The rows below come in pairs that one turn or mirror swaps. Which row does each named row swap with?
Gerun: |  -22 | -197 | -234 | -270 | -123 | -234 |   56 | -217 |  136 |  -14 | -525 |   88 |  201 |
lik: |  246 | -388 | -217 |  -47 |  -58 |  165 |  302 | -143 |    4 |   88 | -278 |  262 |   -6 |
kasu: |   73 | -331 | -132 | -272 | -133 |  -96 |  154 | -200 |  155 |  -30 | -563 |   18 |   90 |
bimu: |  160 | -352 | -220 | -125 |  -89 |  139 |  310 | -178 |  102 |   64 | -388 |  233 |  -58 |
Tofo: |   49 | -200 |  -42 | -318 |  140 | -211 | -265 | -214 | -269 |  -81 |  130 |   87 |  -30 |
Todol: |  -64 |  -70 | -251 | -249 |  -33 | -413 | -133 | -248 |  -65 |  -41 | -147 |  118 |  280 |
libo: |  277 | -464 |  -54 | -186 |  -28 |  193 |   77 | -426 |  -25 |   11 | -310 |   69 | -221 |
Tival: |   90 | -138 | -263 |  -71 |   53 | -147 |  -12 | -221 | -242 |   -8 |  240 |  307 |   79 |
pizad: |  105 | -399 |   -3 | -379 |   -3 |   75 |   53 | -169 |   72 |  -18 | -497 |   15 | -175 |
zos: |  208 | -238 | -241 |  -11 |   50 |  -64 |   51 | -167 | -252 |   33 |  204 |  313 |  110 |
Bago: | -107 | -149 | -107 | -170 | -130 | -215 | -245 | -251 | -313 | -232 |   16 |  169 |  -98 |
tuf: |  -44 | -331 |  -83 | -209 | -247 |   42 |    0 | -211 |  -31 | -189 | -513 |  124 | -228 |
Nageg: |    4 | -120 | -177 | -220 |   26 | -392 | -166 | -242 | -188 |  -92 |   68 |   68 |  227 |
Musi: |  230 | -309 |  -73 | -144 |   88 |  -28 | -143 | -460 | -276 |  -36 |  157 |  109 | -110 |

kasu pairs with Nageg
Todol pairs with Gerun
tuf pairs with Bago

The rows below come in pairs that one turn or mirror swaps. Which row does each named row swap with?
Pitem: |   97 |  -78 |  114 |  -15 | -278 |   26 | -287 | -223 |  -97 | -220 |  -58 |  -69 |  -63 | -111 |  -56 |  240 |   12 | -226 | -154 |  136 |  -39 | -126 | -120 |
Baze: |  -68 | -554 |   58 |  120 | -182 |   96 | -152 | -224 | -188 | -138 |   57 |  217 |  -85 |   49 |   23 |   22 | -103 | -231 |  -49 |  156 |  123 |    9 | -177 |
Nuza: |  -43 | -110 |    6 |  -21 |  -18 | -112 | -296 |  283 |  156 |   99 |  242 |  430 |   30 |  244 | -123 |  -52 |   32 |  112 |   22 |   49 | -309 |   80 |  -19 |
Ruba: | -145 | -234 |  198 |   75 |  -98 |  -83 |   79 | -448 |    2 |  285 |   23 |  298 |   93 |   17 |  -57 |  150 |  300 |  -57 |  -11 |   96 |   22 |   52 |  189 |
Dase: | -119 | -431 | -134 |  188 | -117 |  -25 |  -47 | -376 | -202 |  -75 |  110 |  304 |   89 |  185 | -131 |   69 | -133 | -162 |   83 |  339 |  187 |   57 |  -94 |
Geti: |  -36 | -284 |  163 |  388 |  -70 |   96 | -222 |  -79 |  -57 |  -68 | -129 |   66 |  -84 |   49 |  -18 |  251 |  217 | -148 |    9 | -231 |  -58 | -122 |   50 |
pul: |  155 |  -84 |   -9 | -196 |  -58 |  -89 |   -1 | -309 |    6 |   98 |    1 |  151 |   44 |   12 | -199 |  300 |  -17 |   96 |  185 |  198 |  308 | -178 | -104 |
tisun: | -283 | -214 | -114 |  335 |   99 |   17 | -176 | -243 | -125 |  184 |  247 |  220 |  114 | -111 |   42 |  234 |   97 | -333 |  211 | -211 |   58 |  247 |  151 |
nufu: |   15 | -168 |   72 |   52 |    3 |  -97 | -318 |  172 |   17 |  -78 |  276 |  421 |   44 |   80 |   55 | -129 |   95 |   35 |   45 |  341 | -321 | -104 | -175 |
tedok: |  -67 |  -35 | -274 |  258 |   93 | -296 |   34 | -305 | -136 |  -11 |  164 |  393 |  231 |  125 | -151 |  180 |  124 |   22 |  227 |  340 |   71 |  153 |   17 |
sape: | -302 |   82 | -250 |  422 |  -49 | -180 | -276 | -290 |  -13 | -100 |  223 |  235 |  -10 |   25 |  -45 |  177 |  343 | -294 |  170 |  226 |  -54 |  157 |  -25 |
Lesa: |   16 |  -73 |   73 | -171 |   78 |  -53 | -246 | -185 |  231 |  276 |  255 |  348 | -130 |  113 | -104 |  339 |  -33 |  212 |  331 |  -57 |  108 |   64 |  -75 |
Vek: |  -44 | -183 |   47 |   21 | -149 |  125 | -389 |  115 | -185 |  -32 |  181 |  192 |  138 |   95 |  178 |   30 | -100 |   93 | -110 |   65 | -198 |  -88 | -254 |
tuvo: |  -20 |  114 | -263 |   -5 |  -28 |    1 | -322 | -105 |  229 |  -88 |  279 |  345 |  -92 | -157 |  -30 |   29 |   65 | -347 |  231 |  294 | -289 |  147 | -118 |
zenad: |  135 |  -25 |  -27 |  116 |  177 | -259 | -606 |  -23 | -191 |  -56 |  136 | -117 |   21 | -238 |   62 |   96 |  127 |  -58 |  103 |  -14 | -132 |   33 | -119 |
Zomu: |  139 | -212 |   90 |   73 |   -8 | -264 | -226 | -265 |  -86 |   62 |   47 |  135 |   78 | -241 |  -12 |  -13 |  243 | -406 |   10 |  130 | -296 |  139 |  238 |
nefut: | -203 | -173 |    6 | -101 |  180 | -121 | -201 |  109 |  155 |  172 |  259 |  515 | -159 |  255 | -214 |  113 |  119 |  133 |  248 |  131 | -125 |  -28 |  -36 |
mugep: |  197 |  -36 |   -9 | -100 |  112 | -272 | -556 |   23 |  -92 |  115 |  250 |   22 |  -93 | -106 |   89 |  217 |    8 |   70 |  208 | -180 |  -64 |  161 |  -26 |
tetu: | -174 | -227 |   92 |  -47 |  -91 |   95 | -232 | -348 |  106 |  109 |  236 |  320 | -136 | -239 |  192 | -106 |   21 | -200 |  128 |  226 | -187 |  144 | -186 |
baror: | -348 |    9 | -196 |  -20 | -164 |  -91 | -233 |  -30 |  -59 |  162 |   99 |  144 |   82 |  303 | -310 |  251 |   83 | -283 |  -33 | -235 |  150 |   62 |   44 |
pifak: | -140 | -166 |  -64 | -119 |   33 |  -76 |  -18 | -317 |  224 |  220 |  175 |  403 | -106 |  128 | -231 |  274 |  -61 |   86 |  213 |  157 |  290 |  -55 |  -43 |
Sode: | -205 |  207 | -396 |   16 |  -86 |  -68 | -158 |   15 |  170 |   47 |  235 |  419 |  100 |  187 | -204 |  249 |   27 | -222 |  177 |   -7 |   12 |  210 |  -34 |
pulez: |  219 | -137 |  -50 |    0 |  -70 | -424 | -159 | -203 | -204 |   19 |   63 |  110 | -105 | -112 |  -15 | -147 |  193 | -270 |   69 |  247 | -309 |  141 |   44 |
zama: |  198 |   68 | -141 |   93 |  116 | -181 | -530 |  -52 | -237 |   94 |  153 |  -17 |  -43 | -273 |   65 |  227 |   49 |  -46 |  208 |  -30 | -158 |    2 | -110 |
dul: | -107 | -181 |  211 |  262 | -101 |  -25 |   60 | -329 |   -4 |  224 |  -94 |  242 |  -12 |  166 | -182 |  313 |  284 |  -42 |   39 |  -25 |   29 |  -76 |  127 |
fur: |  -77 | -143 | -233 |   34 | -132 | -361 | -105 | -294 |  -49 |  250 |  226 |  329 | -191 |   90 |  -90 | -147 |  101 | -157 |  190 |  442 |  -55 |  210 |  -94 |
kadaf: | -307 | -314 |   13 |  209 |  -44 |  128 | -166 | -131 | -274 |  177 |  208 |  193 |  174 |  123 |   84 |  217 |  -78 |   72 |  -28 | -179 |  199 |   19 | -103 |
dip: | -166 |  -87 |   42 | -122 |   20 | -187 | -572 |  196 | -174 |  155 |  185 |  -16 | -141 |   80 | -124 |  165 |   84 | -164 |   -3 | -161 | -128 |   35 |  -57 |
Tuzud: | -161 |   53 | -111 |  357 | -134 |  -54 | -337 | -243 |  -66 | -313 |  112 |   65 |  -56 | -160 |   26 |  200 |  314 | -282 |    5 |  202 |  -53 |   26 |  -65 |
Bev: |  273 |  115 | -134 |  110 |  115 | -361 | -344 | -180 | -180 |  -70 |  105 |  -27 |  162 | -162 |   -6 |  200 |  122 |   39 |  242 |  155 |   -5 | -117 |  -42 |
Buvu: |   15 | -116 |  -78 | -140 |   64 |   16 |   -1 | -280 |   56 |  242 |  121 |  385 | -147 |  -11 | -146 |  296 |  -46 |  193 |  279 |   65 |  225 |  -17 | -120 |
Diba: | -260 |   -8 |  -57 | -108 | -204 | -168 | -329 |  196 |   18 |  261 |  173 |  127 |   16 |  282 | -233 |  119 |   -8 |  -78 | -103 | -206 | -110 |  115 |   68 |

mugep pairs with Lesa
Geti pairs with fur
Ruba pairs with Zomu
pifak pairs with zenad
zama pairs with Buvu
Tuzud pairs with Dase
tetu pairs with tisun

The rows below come in pairs that one turn or mirror swaps. Which row does each named row swap with?
Zat: |   -7 |   63 |  134 |  114 |   62 |  -98 |  180 | -136 |   -1 | -250 |  -71 |  467 | -228 |  -86 | -134 | -323 | -202 |  -91 |   95 |    6 | -184 |  -46 |  112 | -112 |  133 |  187 |   84 |  138 |  227 |  117 |   81 |
Fum: | -276 | -105 | -100 |   78 |  -78 |  -97 | -151 | -260 |  169 | -257 |   91 |  124 |  -26 |   12 |  110 | -141 |   83 | -212 |   16 |  -67 |  197 |  -90 |  -35 |  268 |  158 | -136 |  194 |  136 |  320 |   -6 |  189 |
lasi: | -337 |  -75 |  117 | -113 |  278 |    8 |  -30 | -102 |  141 | -128 |  -33 |  129 | -235 | -129 | -144 |  293 |   39 |    3 | -218 |  118 |  206 | -171 | -190 |   60 |    9 | -106 |   21 | -202 |  258 | -265 |  -14 |
sozeg: | -326 |  -97 |  114 |  -47 |  167 |   89 | -170 |  -98 |   93 |   43 | -108 |   59 |  -93 | -118 |   30 |  385 |  201 | -137 | -250 |  178 |  246 | -137 | -174 |   41 |  -38 | -137 |   49 |  -35 |  231 | -170 |   19 |
Sonu: |  199 | -267 |  325 |  190 |   65 | -141 |   92 | -139 |  -47 |  -48 |   50 |  249 |  -83 | -155 | -137 |  -27 | -236 |  170 |  -53 |  194 |  169 |   85 |   66 |  -69 |  310 | -299 |  198 |  124 |  -55 |   70 |  -67 |
Vakuz: | -227 |  244 |  232 |   80 |  -39 |  283 | -123 | -322 |  -22 |  199 | -246 |  117 |   42 |  281 |    9 |  -41 | -226 |   -7 |  148 | -117 |   10 | -273 |   77 |  136 |  -27 |  216 |  176 |   69 |   -9 |  165 |  265 |
Temo: |   34 |  224 |  226 |  -69 | -243 |  500 | -168 | -199 |  -11 |  114 |  -27 |  103 |  112 |  254 |   -8 | -207 | -205 |  128 |   87 |  -39 |  -44 | -203 |  155 |   35 |  124 |  105 |   51 |  -24 |  -85 |  319 |   64 |
Dekop: |  232 | -104 |   81 |   68 |   25 | -211 |   95 |   40 | -224 |  132 |   82 |  -20 |  -76 |  -94 |   67 |   63 |  -51 |  -30 | -282 |  194 |   75 |    8 |   65 | -116 |  306 | -200 |  -30 |  124 |  -82 |   87 | -262 |
Sotum: |   14 |  134 |  -20 |  -39 |  135 |  132 |  143 |  142 | -143 |   69 | -140 |  238 |  -78 | -135 | -207 |  134 |  -14 | -116 | -103 |  106 | -174 | -288 | -178 | -198 | -103 |  276 |  -87 | -146 |  194 |  140 |  -70 |
bupu: |  261 |  -32 |  330 | -106 | -104 |  215 |  -49 |   -3 | -116 |  120 |   64 |   80 |  -25 |  -21 |   12 |  -42 | -121 |  148 | -209 |  229 |    6 |   26 |  187 | -213 |  302 | -179 |  -77 |   36 | -159 |  158 | -286 |
Kamu: | -283 |  -42 | -147 |  -21 |   30 | -114 |  -14 | -203 |  184 | -358 |  174 |  127 | -147 |    8 |  -69 | -134 |  -41 |  -84 |   19 | -136 |  155 | -202 | -118 |  283 |  139 |  -67 |  145 | -119 |  343 |  -64 |  135 |
bom: |  -33 |   72 |   27 |   70 |  -55 |  360 |  -79 | -112 |  -61 |  211 |  -84 |   76 |  223 |  132 | -217 |  165 | -152 |  102 |  114 |  -85 |   87 | -405 | -216 |  156 |  -58 |  102 |  208 | -184 |   25 |  297 |  193 |
gavu: |  250 |  139 | -175 | -137 | -295 |  -36 |  -58 |   17 |  -92 | -119 |  322 |  -90 |   32 |   82 |   26 | -166 |  -11 |   39 |  -37 |  -55 |   39 | -172 |   47 |   52 |  247 |  -91 |   65 |   11 |  -68 |  245 | -104 |
rit: | -124 |  264 |  542 | -168 |   67 |  301 | -175 | -271 |   66 |   98 | -200 |  169 | -187 |   73 | -110 |  151 | -107 |  236 |  -59 |  133 |   92 | -110 |  161 | -128 |  -25 |   20 |  103 |   51 | -154 | -100 |   63 |

Sotum pairs with Zat
Vakuz pairs with Dekop
sozeg pairs with Fum

